rotation steps, each row followed by its count of steps
The counts run from 0 to 1155.
[114 112 121 172 167 146 120 111  91 101 118 166 131 157 185 129 138 126
 125  97 104 205  87 127 116 118 125 174 145 184 132 135 154 109 130 118
 108 169 153  97 150 133 115 160  86 121 131 120 101  76 155 160 161 121
  92 115 103]  273
[141 147 164 154 106 111 128  99 102 138  86 123 116 117 171 128 111 150
 104 138 122 131 131 157 127 137  92  69 132  82 133  76 141 158 131 113
 114 152 121 100 142 109 100 135  70  82 179 114 127  97 123 113 150 168
 126 126 132]  358
[138 171 140 124 140 145 116 159 115 159  68 150  93 114 137 125 122 118
 116 106 122 139 121 120 154  95 124 124 117 122 143 125 152  90 141 133
 176 129  67  84 156 126  70 206 129 127 110  96 137 113 112 118 121 126
 149  97 158]  140
[139 144 150 174  89 120  93  85 125 131 183 107  86 126 114 146 160 138
 119 135 106 162 132 161 149 170 138  90 132 145 113 185 148 161 109 127
 110 133 122 148  85 118  95 136 102 106 164 128 155 118 139 116 184 143
  99 133 139]  183
[155 155 126  97 105 131 123 106 100 138  90 151 107 133 109 122  90 191
  91 139 165 115 112 152 130 133 121 128 117  67 113 113 152 112 154  91
 156 120  95 131 146 132  93 129  89 105 148 109 185  98 102  63 123 160
 141 103 140]  805
[111 128 148 138 125 132  80 131 135 113 165 150 155 170  85 140 192 161
 137 166 140 160 137 165 119 134 110 173 108 102 145 129 130 131 114 100
  99 166 136 167  91 137 111 121 125 123 180 136 135 145 157 154 162  94
  91  82  67]  544
[164 118 130 116 132 140 133 105 121 127 149 114 127  99 202 112 139 126
  69 132 125 162 109 111 155 102 158 151 125 116 138 162 149 119 142 124
 165 186  86 146 182 147  92 159  97 112 127 101 137 118 160 131 132 148
 105 127 187]  1100
[177  94 152 109 117 168 162 153 128 157 161 112 163 147  92 159 114 138
 103 169 134 167 126 120 157 145 132 123 148 130 103 182 115 119 102 111
 163 169 106 178 100 114 101  71 104  96 144 138 179 144 131 125 151 117
 123 135 144]  1115
[138 138 127 108 131 147 153  97 120 142 193 109 134 109  85 162 130 161
 144 158 159 171 141 107 120 122 144 146 144 143 121 177 149  78  91 133
 129 171 120 142 109 120 115  96 144 101 135 143 145 140 117 179 145 102
  89 116 142]  761
[131 124 191 153 116 169 186 157 128 177 133 112 162 140  99 145 129 131
 126 189 151 161 135 120 111 119 135 165 125 130 107 118 119  97  96 107
 130 183 129 143  96  97 127  87 115 131 132 161 153 165 131 154 132  91
 122 152  76]  1019
[118 124 168 141 115 103 110 128 106 120 121 114  96 111 133 153 129 173
 139 105  94 134 119 156 101 150  98  95 136  71 119 104 119 136 137 132
 113 130 113  83  78  96 112 133  55  90 163  98 123 107  97 104 169 143
 142  81 135]  363
[128 131 134 143 139 141  81 121 115  91 124 159 107 158 168 130 142 155
 140  88  99 163  92 151 121 115 143 170 130 138 163 175 138 105 156 155
 140 147 128 103 137 155  95 207 105 131 139 124 116  94 120 121 142 133
 102  66 154]  970
[142 121 169 157 112 146 129 160  98 172  73 132 143 187 137 120 116 117
 122 147 115 143 112 154 155 157 102 100 149  84 118  74 121 173 134  89
 128 183 143 104 129 109  99 140  81 106 160 134 130  92 126 125 172 134
 109 107 110]  1055
[ 98 115 114 123 149 155 122 129  58 105 112 132 110 144 116 142 124 174
 158 112 132 181 119 122 106 126 107 181 151 104 112  89 153 108 129 131
  88 152 157  76  90 123 128 119  90 107 138 103 122  95 112 153 167 134
 115  75 115]  369
[151 161 193 123  93 155 139 173 111 183 104  87 146 125  96 130 130 130
 140 182 120 139 159 126 138 128 120 109 118  61  94 116 118 134 136 137
 130 190 118 105 102  98 105 157 137 116 140 127 141 135 112  95 143 133
 102 135 147]  926
[103 137 139 114 120  94 120 131 135 156 178 142 120 145  82 126 141 147
  86 111 115 135  81 138 131 127 136 101 151 149 164 154 125 125 148  92
 157 133  82 163  87 105  73 163  93 110 152 119 176 134 142 105 163 118
 153  63 133]  639
[110 124 155 133 151 139 103 138 108 119  99 136  99 149 121 139 139 160
 148 122 125 183 146 151 128 121  86 129 112  80 143  91 124 129  86 132
 119 132 136  70  93 110 115 137  94 112 164 116 101 103 116 169 175 125
 135  75  91]  364
[183 119 158  98 125 120 153 130 121 127 120 122 169  99 153 150 121 135
  58 172 114 148 117 108 118  83 112 149  80 117 129 134 128 118 130 109
 138 173 102 169 125 125  94 134 107  98 127  96 159 124 175  90 127 142
 110 123 140]  325
[123 138 154 108 116 118 141 129 123 172 164  93 136 147 109  88 161 123
  77 154 104 147 105 130 142 123 151  89 126 109 150 148 130 183 149  93
 168 165 131 157 113 120  76 194 103 136 142 132 142 135 162 106 180 134
 120 111 134]  990
[150 124 108 163 109 114 104  73 115 109 181 148 101 124 136 147 138 163
  95 118 124 158  89 144 131 152 135 128 157 168 105 186 173 108 141 112
 115 141 105 158 117 137  77 118  97 100 136 105 183  87 153  99 154 153
  91 130 160]  182
[116 141 184 131 130 156 160 105  94 149 117  95  79 145 145 110 113 151
 128 127 125 137 129 150 121 146 119  81 150  67 135  78 131 169 122 115
 157 149 153  67 127 111 107 156  68 118 169 133 114 114  84 137 176 138
 144 106 121]  714
[112 150 133 149 138 151 115 174  85 127 102 144 123 100 151 138 138 117
 154 108  92 162 113 101 123  94 124 194 123 143 124 136 148  69 163 155
 124 169  89  82 127 123 109 192 132 140  83 105 112 124 130 120 135 107
 101  87 147]  144
[ 95 136 142 180 110 139 136  87 103 159 189  97  49 127 126 107 146 132
 122 115 127 139 107 140 131 188 146  92 175 148 126 131 151 142 120 111
 116 144 104 110 106 101  94 131  67 109 160 132 138 121 121 140 173 130
 137 105 122]  626
[162  87 110 132 142 161 138 137 109 112 137 152 117 165 145 147 110 145
  82 111 113 176  84 142 163 137 157 135 132 140 112 206 120 113 122 108
 184 137 109 155 121 145  86 136  70 108 130 122 179 112 142 124 154 138
 149 117 161]  528
[115 103 156 104 141 132 138 135  95 122 134 121 116 119 137 126 147 145
  47 145 108 140  77 129  92 121 135 158  93 100 111 114 130 131 148  88
 142 159 114 171 104 124  96 130  70 139 127 109 170 140 174  70 143 140
 168  96 100]  556
[146 179  96  98 119 132 112 109  98 138 105 164 144 128  85 113 119 181
 109 152 173 161 121 128 133  81 140 169 114  99 108 138 163  73 132  90
 143 143  99 142 161 129  99 148 169 145 115 126 174 118 130  83 127 146
 105 144 142]  218
[125 117 144  97 143 161 147 152 123 177 167 102 162 168  87 112 144 140
  90 149 151 162 142 125 155 117 153 120 137  85 153 123 114 152 115 109
 158 185 158 161  94 135 101 147 119 136 155 149 143 144 148 159 185 108
 119  80 117]  991
[129  88 160 117 136 138 150 116 102 133 160 117 129 147 146 125 138 155
  54 144 123 134  85 142  99 130 127 154 103 117 131 125 129 151 147  84
 151 161 124 183 109 141  99 113  65 123 145 113 168 126 163  94 144 142
 154  91  98]  201
[167 102 199 130 113 143 164 157 125 133 112 108 171 119 147 171 123 135
  88 179  99 141 120 125 113 121  98 130 100 111 107 113  99 121 128 113
 141 183 115 155 104  91 100 113  76  80 128 111 162 125 160  96 135 145
 125 131 105]  1027
[155 114 160 130 121 130 149 117 146 145 184 124 103 135 138 141 125 159
 101 123 119 132 101 160 135 163 152  85 156 114 149 175 120 118 114 110
 179 149  91 146 117 116  93 136  68  82 165 135 154 130 104 118 150 142
 140  95 155]  870
[138 129 163 147 110 140 139 130  95 138 147  84 106  76 127 158 120 150
 157 142 113 151 127 117 107 155 115 128 161  89  88 110 128  98 122 144
 114 169  99  77  93  79 138 104  78  94 118 116 125 149  89 131 154 137
 120 127 150]  594
[153 125 157 156 108 151 157 174  98 170 107 117 143 140 107 157  89 131
 130 143  85 153 101 110 138 151 101 109 163 138  90 139 109 122 149 136
 140 170 113  97  76  74 105 126  74  82 116 118 154 121 100 106 141 124
 128 131 147]  252
[135 126 105 113 152 141 133  64 116 101 195 160  93 147 124 156 127 191
 140 117 146 178 122 149  91 113 165 162 127 126 152 180 159  71 102 126
 133 138 126 111 120 155 120 115 115 115 157 143 139 115 104 153 145 128
 121 104 129]  877
[148 114 135 115 130 158 144 159 107 162 141  76 130 114 136 121 137  96
  71 138 109 177 105 100 180 113 149 112 131 116 123 167 128 151 115 126
 177 171 103 137 112 119  77 165 110 136 113 118 146 147 163 140 187 123
 147 108 172]  404
[136 139 153 149 103  97 123 135 116 130 117 100 120  77 117 160 117 144
 125 134  88 163 115 120 125 133 101  95 143 117  91 128 135  95 138 135
 124 154  81  89 100  66 108 134  93  89 111 100 142 125 105  83 150 152
 126 132 183]  247
[112 149 114 164 126 143 111 144  90 149  70 167 115 172 113 108  96 120
  96 114 131 149  76 133 182 140 113 103 171 148 115 114 159 119 152  86
 156 127 108  90 136 105  85 156  99 134 122 127 158  83 134 115 155 127
 134 117 124]  25
[ 94 117 141 118 158 158 146 154 103 173 159 103  89 107 113 131 139 130
 105 109 146 152 125 119 164 132 111 137 168 102 149  99 139 118 114 109
 143 145  78 129  99 122  99 122  91 107 147 109 124 150 115 185 171 101
 164  64 130]  45
[131 134 103 123 110 130 148 140  76 143  91 137 146 135 117  87  87 170
  88 159 152 147  74 117 114 122 142 133 157  85  94 101 147 106 173  64
 158 169 115 116 158 104 109 131  88 130 109 121 161 113 120  77 143 156
 123 130 144]  122
